In the rows, zero is written as 128.
Each row of T is roughly a mix of the hidden directions of one of 4 groups.
T:
[[160 155  72 112 177 119 132 128 114 147]
 [148  85 120 133  77  93  94 153 116 134]
 [106 178  93 113 113  81 104 118 103 125]
 [158 167 142 123 100  86 126 175 123 156]
 [102 117 125  74 164 126 147 146  85 105]
 [121 180 145 156 140 109  98 101  81 135]
 [ 76 161  78 105 116 109 118 140 154 123]
 [123  83  98 128 117  89 166 168 118 107]
 [163 140 122  96 169 110 144  96 127 178]
 [ 93  87 151 151  82 165 109 113 118 124]
 [180 150 144 125  91  98 145 117 164 155]
 [ 96 105 106 134 103 127 185 149 109  91]
 [154 119 155 103 115 125  76 133  83 162]
 [ 79 130 131 162 127 136 159 119 106  74]
 [ 97 143 123  70  95 114 103 105 102 147]
 [181 134 170 167 117  98 147 132 138 103]
 [114 150 149  87 142 128 129  91 189 122]
 [109 113 162 108 155 129 148 114 187  95]
 [171  78 165 136 120 160 160 128 122 111]
 [ 97 105 125 109  84 156 107 162  85 138]
 [117  86 129 137 131  93  79 151  83 121]
 [114 165 133  99 167 122 183 157 129 111]
 [117 125  80 131 186 120 111 162 104 109]
 [139 154 137  84 112 155 100  99 170 157]
 [167  86 124 148 134 166 141 163  91 112]
 [120 149 157 117 115  65 108 123  89 153]
 [129 133 153 150  94 174 104 100 176 116]
 [129 144 137  63 118  83 149 120 147 103]
 [156 149  88 114 164 120  82 146 105 156]
 [192 132 104 134 144 161 154 127  91 118]
 [167 119 121  75 124 138  74 123 103 135]
 [120 127 140 141 139  98  62  92 151 153]
 [140  86  87 124 195 129 126 128 123 136]
 [166 183 106 129 150 121 133 126 176 109]
 [133 128 128 142 161 180 145  75 121 159]
 [ 96 105 140  96 125 156 129  76  86 114]
 [164 179  98 108 127 141 128 108 168 101]
 [113  82  98 117 162  96 155 167 115 114]
 [148 105 133 144 158 143  97  87 110  75]
 [ 96 176  75 142 133  93 106 130 118 121]
 [123 112 142 118 108 125 153 109  59  91]
 [119 105 113 135 152 157  64 147 164 136]
 [165 133 110  82 159 128 140 118 133 183]
 [149 180 103 143  81 162 109 142 138 116]
 [ 97 120 141 137  96 156  74 157 153 102]
 [145 100 122 172  69  98 116 126 125 104]
 [182 115 175 133 153 130 128 111  91 151]
 [160  94  90  96 110 170 135 109 155 145]
 [107 182 170 114 145 165 139 143 155 139]
 [ 87  90  97 122 161 154 145 166 131 104]
 [126 160  77  94 135 126 108 103  80 130]
 [108 181 141  97 141 174 145 154 129 151]
 [174 120 131 102 170 170 102 109 102 122]
 [159 118 130 148 145 154  61 104 136 151]
 [106 156 172 135 155 144  95  83 106 145]
 [117 138  77 132 166 119 157 168 161 115]
 [ 75 144 113 137 141 114  70 103 137 149]
 [113 118 123 173 139 102 152 134 147  65]
 [103 114 112 162 174 104 140 140 129  74]
 [131  89 156 199 121 131 134 138 109 115]
 [ 96 131 107 149  87 173 105 107 157 102]
 [154 139 140 144  82  91 129 177  97 117]
 [151 121 163 115 148 136 140  95 194 142]
 [150 167 149 136 107 122  81 171 151 152]
 [139 150 146 116 188  86 116 128 115 165]
 [ 73 106 145 162 110  86 107 150 129 139]
 [122 100  95 130 154 120 100 192 154 125]
 [180 147 126 103 118 133 122  88 143 179]
 [161 122 147 123 125 114 116  67  79 112]
 [164 124 144  69 105 130 163 130 160 109]
 [134 143 121  86 178 149 115 116 110 179]
 [171 112 183 114 136  93 145 132  97 146]
 [109 168 154 151 149 134 126  82 165 160]
 [151 153 114 102 184 101 133 158 147 159]
 [106 162  70 112 110 103 138 142 148  94]
 [131 105 135 107 163 102  61 102 127 117]
 [155 177 138 144 129 122 135 185 144 161]
 [ 92 103 136 167 178 128  94 110 147 113]
 [113 131 133 146 122 143  75 147 186 101]
 [115 151 134 130 157 204 136 110 139 143]
 [100 118 163  88  92  99 157 156 152 116]
 [ 94  91  98 146 156 108 130 147 124  75]
 [106 117 112 112 169 131  90 136 184 103]
 [129 176 142 139 143 169 137  74 151 121]
 [108  97 109  99  97 119 135 182  98 101]
 [139 136 166 126 119 154  83  80 105 158]
 [181 103 120  87 110 147 106 150  93 125]
 [136 156 122 115 166 126 195 137 112 157]
 [170 119  73  98 101 139 161 132 135 148]
 [135 137 144 160  70 123  86 115 166 136]
 [138  95 176 116  86 112 129 114  79 132]
 [152 170 159 146  96 137  86 158 139 155]
 [139 117  89 162 172 128  93 114  87 115]
 [119 130 154  88 127 110  61 108 126 154]
 [ 79 156 102 151 151 143  89 126 158 151]
 [161 148 125 124 168 118 158  72 154 142]
 [145 160  84 117 167 142 128  90  94 148]
 [ 92 135 143 150 174  76 113 102 114 117]
 [106  74  92 122 173 149 128  99 134 118]
 [152 166 155 112 169 143 142  76 148 134]
 [156 156 154 123  77  92 129 142  90 147]
 [133 120 147 132  58 104 130 109  86 121]
 [139 162 153 142  81 143 143 146 102 177]
 [ 81 105 114 148 142 168 128 150 178 135]
 [104 127 124 179 103  76 161 141 148 124]
 [ 93 123 156 135 134 143  80 105 106 177]
 [ 84  97 109 124 109 133 158 167 170 108]
 [127 180 112 119 155 148  96 109 175 147]
 [141 128 138 149 148 119 147  48 138 120]
 [ 85  86 109 118 123 137 162 171 159 118]
 [118 123  95  95  84 124 127 109  73 104]
 [ 79 160 110 146 152 102  90  94 127 144]
 [149 170 172 115  85 116 124 107  93 141]
 [141 145 153 137 117  94  98  99  67 145]
 [ 96 103 171 133 112 138  88 131 172 154]
 [175 144 140 159  90 103 130  90 118 159]
 [152 120 116 154 145  86 144  64 118 120]
 [162 160 126 117 145 147 122  65 135 161]
 [115 107 109 136 138 149  81 110 185 157]
 [108  80 186 141  99 149 128 132 148 140]
 [192 123 151 141  88 122 160 135 147 146]
 [120 105 189 148 131 121  95 138  96 161]
 [127 109 134 167 113  95 111  73  91 112]
 [ 79 124  88 166 160 118 131 120 150  96]
 [130  94  97  92 159 110 144 113  95 171]
 [163 160  99  62 130 114 145 119 122 117]
 [130 137 145  92 178 142  99  79 122 105]
 [ 63 129 138  88 102 160 122 126 142 146]
 [119  86 138  87 155 104 118 144 114  76]
 [ 91 164 113 171 105 105 141 113 163 155]
 [144  91 130 123  97  95  85 100  95 101]
 [103 106  98 119 169 132 180  93 147 120]
 [136 141  99 137 165 121 184 141 155 168]
 [159  95  92 109 143 118 178  92 142 136]
 [ 85  84 132 114 155 121 139 116  74 135]
 [ 88 154 158 144 108 158 148  84  97 115]
 [117 136 167 159 146 144 110  68 151 107]
 [115  90 144 152 152  62 139 133 120 106]
 [160 119 154  64 106 160 110 140 117 141]
 [144  76 149 147 134 172 161 146 158 115]
 [110  90 103 167 138 169 100 151 160 115]
 [157 112 158  74 136 100 122 137  84 110]
 [101 119  86 171 103 119 127 132  86  92]
 [130 131  80 100 153 182 163 127 145 124]
 [116 163 119 132  64 118 141 143 126 173]
 [166 155 124  84 125 183 116 110 125 151]
 [112  89 114 189 142 120  96 126 161 119]]
Each list below has one row that fits no group; the rest each fit one group, if only roughly. Name that row.
  * Q375: [130 102 143 173 122 149 188 157 141 114]
  * Q580: [123 157 154 156 111 156 156 108 170  86]
  * Q25: [137 121 172  98 137 136 163  95  80 108]
  * Q784: [141 174 142 116 129  91 105 157 167  93]
  * Q128: [158 128 103 153 152  66 116  98 112 109]
  * Q198: [159 129 136  89 128 196 136 146 107 137]
  * Q900: [155 118 171 153 133 130 190 135 152 111]
  * Q791: [115 143 179 146 145 150 135 124 189 111]
  * Q573: [148 128 116 153 115 120  99 202 116 144]
  * Q381: [175 153 103 115  96 137  88 109 115 164]
  * Q372: [154 122 116  99 123 120 143  80  85 172]
  Q25
  * Q946: [167 158 152 112  94  87  86 143 121 136]
  * Q628: [131 126 131 157 148 198 100 106 152 141]
  * Q347: [182 103 155 122 112  96 131 146  80 124]
  * Q208: [ 78 111 116 124 107  93 127 150  74 139]
  * Q311: [110  94 135  88 135 121 116 187 111 160]
  * Q204: [189 138 112 117 176 139 162 136 142 115]
  * Q542: [166 158 142 116 114 113 136 138  65 159]
  * Q905: [149  51 132 117 129 135 129 117  91 138]
  * Q276: [ 89 150 141 135 110  63 124 156 151 134]
  * Q202: [126 183 134 113 148 151 115 176 165 137]
  Q905
  * Q395: [ 92  91 120 175 133 156 151 164 111 112]
  * Q877: [150 153 177 151 116  91  79 136 138 135]
  * Q88: [123 128 107  52 113 112 147 131  96 123]
  * Q177: [100  84 164 153 153  98  89 134 148 121]
  * Q147: [ 91  88 139 108  66 138 135 130 132 104]
  * Q902: [ 96  99 164 133 127 105 183 143 151 103]
  * Q73: [ 79 136 158 130 133 110  71  93 123 129]
  * Q888: [ 82 105 121 114  79 133 103 104  88 132]
  * Q155: [171 158 111 141 123 183 156 114 150 149]
  * Q841: [104 145 165 140 114 170 164 131 171 101]
  * Q457: [ 84 109 128  66 142 124 141 145 127 165]
  Q73
  * Q289: [167 160 138 118 139  96 177 103 143 160]
  * Q622: [145 130 151  76 123 122 183  90 122 127]
  * Q358: [ 64 121  78 148 133 148 112 147 129 137]
  * Q610: [103 139 148  76  83 152 148 162 120 131]
  * Q480: [ 92  98 119 139 148 182 127 177 127 117]
  * Q28: [130 105  68 135 119 118 117 120  69 118]
  * Q63: [141  67  93 159 150 141  92 114 126 126]
  * Q773: [ 79 146 111 139 153 139 186 143 118 106]
  * Q442: [170 170 129 165 137 108 163 123 162 148]
  * Q984: [152 141 126 111  97 170 144 111 185 101]
  * Q700: [102 144 120 158 118  76 137 107 182 122]
  Q622
  * Q374: [127 176 142  97 137 117 183 104 125 157]
  * Q604: [130  93 116 144 154 173  78  97 128 109]
  * Q691: [137 114  87  97 123 171 178  98 128 126]
  * Q583: [154 164 117 134  94 131 192 126 156 136]
  * Q653: [ 83 117 110 108  79 126  85 157 129 144]
  * Q706: [155 143 146 102 124 100  61 150 107 133]
  * Q201: [144 160 139 104 131  99 164 156  73 141]
  * Q804: [126 125 138 155  97 119 130  69 159  85]
  * Q27: [138 164 128 109 141  61 123  93 106 128]
  * Q248: [143 120 126 185  74 150 102 147 134 129]
  * Q537: [137 134 145  88 131 118 203 138 111 136]
  * Q270: [110 108 140 135 115  69 165 172 130 109]
  * Q933: [167 161 106 120 178 120 143  92 104 109]
  * Q97: [123 148 153 119  88 116  94 117 124 191]
  Q537
  * Q336: [147 170  98 143  88  82 136 112 145 152]
  * Q479: [123 126 136 123 109 170  92  73  91 140]
  * Q744: [169 129 170 159  89 133 103 153 149 107]
  * Q985: [101 135  98 179 169 149 123 146 166 127]
  * Q971: [120  99 140  97 126  83 173 173 123 123]
  * Q585: [137  93 126 129  72 122  92 173 145 116]
  * Q606: [ 96 128  87 163 153 128 175 133 123  92]
  * Q76: [123 157 150  52 125 108 144 110 123 121]
  * Q977: [126 157 150 137  99  88 172 129 152  87]
  * Q84: [150 119 118 147 108 107 109 197  96 142]
  * Q600: [ 98 102 160 153 148  92 150 172 134 155]
  * Q108: [148 125 167 139 125 111 117 148 199 113]
  * Q835: [158 145 130 155  87 116 127 115 167 180]
  * Q359: [161 129 138 118 148 100  67 116 119 170]
  * Q476: [130 133  55 151 156 153 123 118 133 101]
  Q744
  * Q414: [141 110 139 119 116  86 190 151 120  93]
  * Q173: [135 106 137 119  99 110 100 175  85  90]
  * Q355: [156 121 128  77  91 161 127  86 110 114]
  * Q979: [126  76 118 148  95 135 104 112  97  83]
  * Q211: [ 64 116 107 126  94  87 126 148 111 130]
  * Q220: [137 125 119  71 120 175 146 150  93 107]
  * Q323: [156 104 142  97 107 169  94 130 171 148]
  * Q789: [128 125 104 114 158  73 186 123 133 129]
  * Q550: [140 137 133 104 156 137 173  75  88 125]
  * Q528: [179 136 174 139 105 133 117  88  98 117]
  * Q535: [182 108 129 132  92 170  97 148 109 124]
  Q535
  * Q668: [106 136 138  65 124 135  76 113 147 139]
  * Q915: [168 134 137  95 110 178 140  97 162 111]
  * Q293: [114 157 131 166 108  86 125 159 102  85]
  * Q344: [181 142 110 123 139 175 139 112 162  99]
  * Q832: [174 180 131 161 162 121 103 114 144 130]
  * Q124: [ 96 150 150  82 103 175 148 148 128 147]
  * Q37: [130  89  74 121 110 122  93 143  86 124]
  * Q626: [104 155  66 105 119 113  92 149 145 138]
  * Q460: [ 78 124 165 160 158  85 140 123 146 117]
  * Q52: [ 77 138 133 100 108 131  84 156 165 128]
  * Q32: [104 115 126 144 136 145 156 141 125  52]
  * Q448: [151 129 137 185 145  75 130 103 107 142]
  Q626
  * Q895: [129 142 152 146 139  93  56 140 115 141]
  * Q616: [147 177 140 152 176 103 117 131 168 126]
  * Q833: [126  97 122 172 186 115 119 119 114  92]
  * Q141: [149 140 152 190 120 101 120 164  98 127]
  * Q609: [144 143 122 128  99 136 190  76 142 129]
  * Q875: [116 161 140 149 143 190 121 157 162 142]
  * Q878: [101 121 148  59 105 120 103 153 107 128]
  * Q295: [106  95 130 146 118 158 175 174 128  99]
  * Q708: [143 138 105 173 149 112 126 122 195 134]
  * Q635: [112 129 126 146 115 133  52 141  93 117]
  * Q17: [169  70 169 137 139 116 128 136 130  95]
  Q141
  * Q135: [111 131 136  89 147 145 174 108  73 135]
  * Q509: [ 92 120 149 174 103 112 108  98  93  99]
  * Q742: [129 118  86 126  77 138  94 154  87 119]
  * Q434: [115 115 138  89 163 107 110 136  89 179]
  * Q818: [158 151 141 129 160 111 136 158 194 129]
  * Q801: [114  73 171 144 161 110 122 144 126  96]
  * Q363: [ 87  96 155 167 128 104 154 100 162 122]
  * Q226: [104 123  85 129 151 144  98 109  72 151]
  * Q692: [ 89 129 108 132  83  82  91 151 121 146]
  * Q790: [109 132 116 110  98  75 132 127  69 118]
  * Q441: [130 105  95 163 136 124 121 127 199 114]
  * Q123: [114 101  93  94 129  86 121 149 108  81]
  * Q769: [119 123 140  97 113 119  63 108 169 109]
  * Q660: [149  99 103 185 110 146  95 155 151 124]
  * Q837: [ 90  85 122 166 154 135 148 172 142 135]
  Q363
  * Q430: [110  82 130 129 100 151 100 112  82  92]
  * Q154: [164 132 107 180 138 105 159 101 148  96]
  * Q119: [112 120 146 149  91 176  75 145 109 124]
  * Q514: [123 146  98  87 155 185 122 153 122 153]
  * Q963: [ 92 147 157 143 122 118 105 105  63 136]
  * Q504: [122 102 176  82  99 144 135 169 143 128]
  * Q456: [168 152  94 136 169 104 114  85 125 148]
  * Q959: [178 160 136 106 136 123 185 149 120 110]
  * Q821: [146 195 133 136 128  88  96 105 132 132]
  * Q169: [106 113 147 105  67 114 129 171 146 148]
  * Q437: [124  73 105 126  76 121 110 145  93 126]
  * Q340: [151 158 105 134  90  89 113  97 169 147]
  * Q778: [172 111 185 104 115 111 153 128 159 119]
  * Q661: [118  98 110 105 116  84  86 108 171 114]
  * Q400: [142 129 161 169 134 165  87  88 119 148]
  Q959
  * Q673: [112 115 118  90  71  96 153 139 111  98]
  * Q214: [154 136  89 171 108  93 103 107 100 102]
  * Q68: [141  99 126 183 123  67 118 126 146 124]
  * Q398: [141 122 122 100 145 195 163 146 117 103]
  * Q300: [104 157 146 129 117 149 190 143 155  96]
  * Q65: [114 126 122 168 137 188 127 178 138 131]
  * Q302: [168 153 137 122 130  91 161 155 178 139]
  * Q107: [182 126 147 153 111 113  80 104  99 124]
  * Q446: [107 128  99 108  68 163 137 155 153 140]
  * Q175: [145  87 155 125 107  95 166 126 177 126]
  * Q980: [125 129 107 126 157  82 134  76 121  84]
  Q980
  * Q259: [134 155 121 100 125 103 180 103 119 178]
  * Q217: [148 128 141 169 125 172  69 151 128 130]
  * Q47: [164 130 120  67 138  96 127 169 125 145]
  * Q403: [139  96 105  96  83 162  94 150 114 150]
  * Q322: [ 95 145 136 143 164 126 131  84 185 127]
  * Q559: [164  69 131 123  90 107 101 114 126 153]
  * Q896: [135 151 114 115 120  83 188 130 141 165]
  * Q595: [141  99  70 156 146 110 102 131 119  88]
  * Q465: [114 124 109 141 112 121 116 186 184 148]
  * Q532: [128 145 159 155 151 137 142 134 194  95]
  * Q223: [136 142 180  69 102 123 155 141 125 136]
  Q47
  * Q149: [162 128  83  91 129 140 103 164 121 166]
  * Q20: [105 139  90 151 142 140 165  94 112  79]
  * Q870: [130 111 144 137  79 156  79  86 119 137]
  * Q680: [126  73  95 169 129 159 104 112 143 149]
  * Q21: [151 134 166 167  89 119 118 130 131 182]
  * Q805: [143 161 143 169 168 112 143 126 179 145]
  * Q454: [140 115 138 111 108 137 143 137  47 133]
  * Q16: [107  86 114 134 161  82 122 113  81 119]
  * Q779: [135 105  90 111  63 162 118 138 113 131]
  * Q408: [114 165  96  99 136 155 155 184 126 122]
  * Q727: [137  92 141 151 185 155 150 163 140 146]
  * Q511: [ 80 130 169  90 129  78 113 126 127 129]
  Q805
